In the rows, zero is written as 128.
One turn moves every row onto another: examples first, then more rows asked:
q885: [130 160 124  93 109 154 126 153  95 139 122 116 119 108 124 119 119 146
 121 120 138]
q421: [145 148 134 124 126 147  99 134 139 134 114 147 107 117  99 127  90 128
  96 100 129]
q301: [132 127 145 115 138 156 142 124 123 153  88 102 136 114 115 140 105 146
 111 105 126]
q855: [101 156 145 108 127  98 112 123 123 123 112 136 142 129 108 128 107 130
 111 101 122]
q10: [148 111 124  99 113 147 104 123 129 126 109 127 138 139 123 127 103 137
 108 110 126]
q698: [127 169 137 100 138 141 138  98 114 112 120 141 102 106 123 146 108 147
 117 119 129]
q848: [120 139 151 111 146 130 109 139 134 131 125 116 156 101 103 136 117 122
 102  94 129]
q473: [108 162 125 106  96 138 141 116 113 154 122 126 106 115 102 131  86 151
 112 113 129]
q641: [161 149 103 109 119 135 139 123 126 138 123 161 127 118 112 137 114 149
 116 108 121]
q724: [126 178 145 108 110 158 117 115 106 118 103 106 146 127  94 124 110 137
 109 127 116]
q204: [132 164 109 112 129 141 134 122 127 136 137 103 143 154 127 152 109 151
 109  83 117]
q505: [142 153 107 110 111 145 133 102 129 142 148 121 137 128 132 137 108 150
 110  91 100]
q315: [141 152 121 131 141 143 116 138 136 120 134 133 107 125  97 160  86 128
 107 107 133]
q606: [160 149 125 105 157 147 125 125 112 123 103 127 140 126 112 137 134 144
 120 120 120]
q648: [125 183 142 102 105 138 117 129 111 150 129 109 124 143 114 155 116 117
  97 100 132]
q583: [105 140 115 137 131 132 134 127 111 156 126 117 151 116 118 140  94 141
 124  99 143]
q710: [149 181 133 103 127 127 128 125 129 124 108 107 119 114  78 135 102 138
 108 100 128]
q730: [133 174 133 118 134 149 120 152 154 128 115 124 140 109 110 120 110 146
 113 120  97]
q209: [119 160 144 114 127 119 139 123 144 137 149 123 117 128 111 148  74 142
 125 112 134]
q379: [114 140 116  97 129 166 119 130  97 156 125 120 114 146 131 133 118 143
 105 113 119]
q241: [122 175 117 102 107 156 125 139 112 127 134 134 129  93 125 117 107 125
 120 130 122]
q38: [132 135 128 116 145 146 126 144 136 137 153 136 159 126 136 142 113 131
 118 109 116]
q663: [ 91 137 148 108 109 152 105 120 115 140 139 129 140 139 120 133  98 130
  98 111 125]
q286: [125 152 155 109 139 168 130 112 132 150  94 116 154 127 113 141 112 136
 108 129 130]
q163: [109 165 145 105 121 108 113 110 117 121 125 133 142 136 126 151 121 137
 122 130 132]

q204 -> q241
q315 -> q505
q710 -> q38
Where do these go?
q583 -> q698
q209 -> q641

One turn moves every row onto another: examples first, then more rows asked:
q350: [140 145 129 135 103 127 141 124 126 155 163 136 124 120 123]
q530: [126 128 134 125 136 128 105 107 127 134 125 123 130  90 119]
q436: [136 144 121 127 130  93 139 147 133 125 143 122 121 116 105]
q264: [117 145 144 116 103 133 137 124 111 149 126 140 152 121 136]
q4: [108 110 126 142 123 126 148 136 114 134 144 104 140 139 127]
q466: [122 128 141 135 116 110 136 133 108 155 118 101 134 113 106]
q901: [110 115 125 121 126 146 124 123 123 139 160 136 140 145 104]
q430: [143 137 112 138  96 101 119 143 122 133 125 143 115 127 126]
q556: [143 121 134 132 103 132 111 109 112 140 129 160 121 122 132]
q132: [149 100 131 121 113 100 113 136 126 121 114 127 118 136 120]
q136: [143 124 121 142 116 135 120 127 119 138 132 112 121 115 158]
q393: [164 117 140 119 125 108 138 141 130 127 136 118 123 143 111]
q600: [136 101 155 113 130 110 145 129 119 130 139 129 105 134 109]
q654: [114 150 115 100 125 126 125 153 134 129 142 127 147 132 126]
q292: [119 142 142 110 129 148 131 138 106 139 116 122 131 124 152]
q489: [ 97 131 119 113  98 113 128 144 121 138 130 136 141 125 141]
q455: [144 110 146 122 116 116 119 116 127 119 118 152 131 139 101]
q839: [120 118 137 121 159 118 140 129 123 116 145 116 114 110 122]
q388: [135 107 147 129 130 130 140 128 119 109 123 144 113 154 120]
q242: [119 155 119 138 144 137 124 133 136 108 128 135 125 123 113]
q448: [ 97 133 119 133 117 116 133 138 125 132 145 141  94 117 122]
q534: [109 139 137  87 139 132 118 140 120 142 133 121 128 110 126]
q657: [141 148 128 130 121 136 110 145 112 145 104 118 125 135 105]
q678: [137 117 142 129 145 152 128 109 114 120 139 140 125 126 138]
q353: [112 118 120 115 122 144  94 136 114 142 125 138 110 139 111]

q901 -> q353
q530 -> q136
Where do these go?
q839 -> q678
q393 -> q600
q489 -> q654

